[102 114 112 121 145 155 150]: 155

[[104 137 126 132]
 [150 145 113 130]
 [150 127 116 148]]: 116

[113 154 111 119 146]: 119

[141 156 142 129 128 125 128]: 125

[153 136 139 105 154]: 105

[143 101 124 129 125 127 130]: 127
---
[[141 137 152 150 110 129 112 147 148 137 145 101 115 145 120 144]
 [141 142 144 146 109 116 150 144 133 147 141 101 108 128 101 140]
 [144 112 139 147 138 115 113 150 147 144 109 113 144 108 149 149]
 [137 147 155 143 108 111 105 147 144 149 150 116 113 131 113 147]
 [151 139 137 109 148 143 103 142 147 137 144 145 126 144 143 153]] ans = 144

[[127 124 119 128 129 129 125 125]
 [129 144 157 118 116 114 133 134]
 [130 125 122 131 135 135 125 127]
 [122 121 119 130 127 128 128 125]
 [124 119 113 131 130 132 126 123]
 [126 129 128 123 120 118 129 129]
 [123 143 156 118 108 105 139 140]] ans = 130

[[136 117 116 126 134 128 119 124 127 128 123 125 128 128 133]
 [128 128 128 128 131 109 128 124 116 122 128 112 137 128 113]
 [126 115 107 137 128 131 123 124 144 128 129 128 128 118 130]
 [130 128 117 124 123 137 125 124 112 143 115 128 123 128 126]
 [119 128 105 139 131 110 125 124 125 131 131 128 135 128 142]
 [149 105 128 128 142 128 133 124 128 131 139 134 132 131 128]
 [113 120 114 140 115 103 127 124 119 132 137 125 140 116 144]
 [140 119 128 119 128 115 139 124 128 137 136 138 132 141 137]
 [128 119 128 133 136 101 127 124 124 132 128 117 138 109 137]
 [141 128 139 128 127 142 128 124 115 143 114 123 119 130 116]] ans = 126

[[117 129 124 140 119 131 124]
 [127 123 137 141 136 111 134]
 [126 121 135 122 119 107 123]
 [116 144 139 131 137 126 131]
 [121 141 122 127 131 145 132]
 [124 125 110 134 148 129 142]
 [148 118 123 119 128 138 129]
 [141 120 138 120 131 122 127]
 [129 144 144 120 120 133 127]] ans = 126

[[131 122 128 123 148 140]
 [124 123 132 124 135 122]
 [126 147 131 130 134 145]
 [154 116 139 131 134 134]
 [131 120 121 126 150 112]] ans = 126
---
[[126 129 133 128 134 125 129 129 123 135 133 122 132 127 128 126]
 [138 119 134 126 139 123 133 131 116 123 137 123 132 125 115 113]
 [127 128 128 129 129 128 127 127 127 128 128 127 127 128 128 128]
 [126 129 131 128 132 126 129 128 125 133 131 124 130 127 129 128]
 [133 128 124 126 126 131 129 126 131 127 128 136 125 128 129 130]
 [123 126 128 132 127 126 125 128 126 121 125 121 128 128 124 125]
 [128 130 130 129 124 119 131 136 128 123 127 124 132 130 125 123]
 [121 129 127 131 126 128 125 127 129 126 124 123 128 129 129 130]
 [137 125 125 124 128 132 130 126 129 126 131 137 124 127 127 127]
 [144 116 139 126 141 114 138 137 112 119 141 119 138 125 108 102]] value 125

[[133 117 141 140 147 122 144]
 [127 126 128 135 122 125 127]
 [127 106 140 138 132 133 138]
 [123 133 127 109 118 139 108]
 [129 126 124 129 129 130 135]
 [130 118 132 139 136 126 142]
 [128 117 129 154 124 117 142]
 [130 129 129 142 130 116 136]
 [131 119 128 139 135 127 144]
 [130 117 138 124 142 135 135]] value 142

[[124 125 152 136 134 135 128 124 134 130 125 127 124 126]
 [126 129 127 121 123 121 129 137 136 134 124 126 135 124]
 [124 148 118 126 130 136 129 128 117 120 129 131 128 121]
 [125 110 135 120 128 118 125 122 135 125 127 123 120 124]
 [130 111 150 129 138 135 128 120 143 122 116 105 130 133]] value 105

[[125 118 117 131 119 118 134 126 125 138 132 124 140]
 [126 133 138 123 136 125 122 135 125 121 140 135 125]
 [133 120 132 131 120 124 130 121 128 129 120 132 127]
 [120 134 133 123 137 130 126 138 130 129 138 123 129]
 [126 136 123 132 133 129 131 135 135 128 135 142 125]
 [129 137 125 125 134 118 124 136 116 122 134 114 123]
 [128 125 140 131 123 149 127 123 146 120 123 139 122]
 [131 119 127 133 118 130 131 115 129 130 118 126 130]
 [124 121 131 132 122 135 134 127 132 137 127 128 138]
 [129 136 118 129 132 118 130 131 113 131 131 114 131]] value 131

[[117 150 133 122 138 138 143 136 107 147]
 [143 115 111 134 125 130 129 147 147 126]
 [123 146 139 129 116 134 155 146 125 134]
 [141 115 115 124 135 140 126 128 140 119]
 [131 119 118 125 137 128 114 125 142 119]
 [119 146 146 129 124 135 146 128 111 130]
 [127 129 128 120 118 114 131 132 114 147]
 [144 114 125 130 122 120 120 133 144 110]] value 133

[[121 127 156 127 128 128]
 [139 131 113 129 127 128]
 [129 128 119 132 128 128]
 [128 128 120 132 128 128]
 [147 130 117 130 129 128]
 [119 128 151 127 128 128]
 [120 127 131 126 128 128]
 [122 126 117 125 128 128]
 [118 127 122 125 127 128]
 [139 131 116 129 127 128]
 [125 126 153 128 129 128]] value 128

[[125 127 130 128 131 131 139 150 155 149]
 [145 152 152 145 133 130 130 129 125 128]
 [151 155 148 138 129 129 130 130 126 128]
 [132 135 142 152 153 146 136 130 127 127]
 [128 127 130 132 141 151 153 144 137 132]] value 144
---
[141 111 150 133 104 106 144]	150, 144

[133 138 126 122 132 105 116]	138, 133

[127 120 157 121 115 105 138]	157, 138

[[127 128 128 128 130 126]
 [131 133 128 128 152 103]
 [111 108 126 148 131 132]]	152, 148

[103 123 134 135]	135, 134

[101 153  99 151]	153, 151

[137 122 103 144 104 107]	144, 137
---
[127 151 122 150 139 120 146] --> 150, 151

[101 130 125 104 136] --> 125, 136

[[121 130 138 125 129]
 [157 142 121 131  98]
 [133 143 113 129 122]] --> 121, 157

[124 106 143 114 117] --> 143, 143

[[112 124 152 113 119 119 119]
 [120 127 147 105 131 109 127]
 [145 126 127 116 141 106 142]] --> 105, 152

[116 139 157 129 102] --> 157, 157

[155 152 122 117 119 104 112] --> 117, 155

[130 139 104 127 124] --> 104, 139

[[141 104 107 134 138 141 113]
 [119 117 128 124 148 117 113]
 [141 108 106 140 107 139 123]] --> 124, 148

[129 104 115 101 133 111 143] --> 101, 143
---
[[123, 127, 133, 116, 116, 121, 143], [113, 146, 139, 123, 142, 135, 151], [122, 141, 135, 125, 142, 134, 149]]
143
[[117, 151, 132, 133], [133, 133, 122, 122], [122, 129, 133, 119]]
133
[[126, 143, 116, 119, 99, 122], [119, 129, 123, 103, 129, 118], [145, 125, 137, 144, 134, 140]]
122
[[125, 103, 118, 120], [148, 128, 137, 113], [135, 124, 133, 115]]
120
[[142, 127, 138, 143], [117, 135, 149, 140], [143, 145, 144, 129]]
143
[[127, 121, 108, 114, 145, 151], [132, 136, 124, 117, 116, 117], [127, 114, 103, 123, 127, 137]]
151
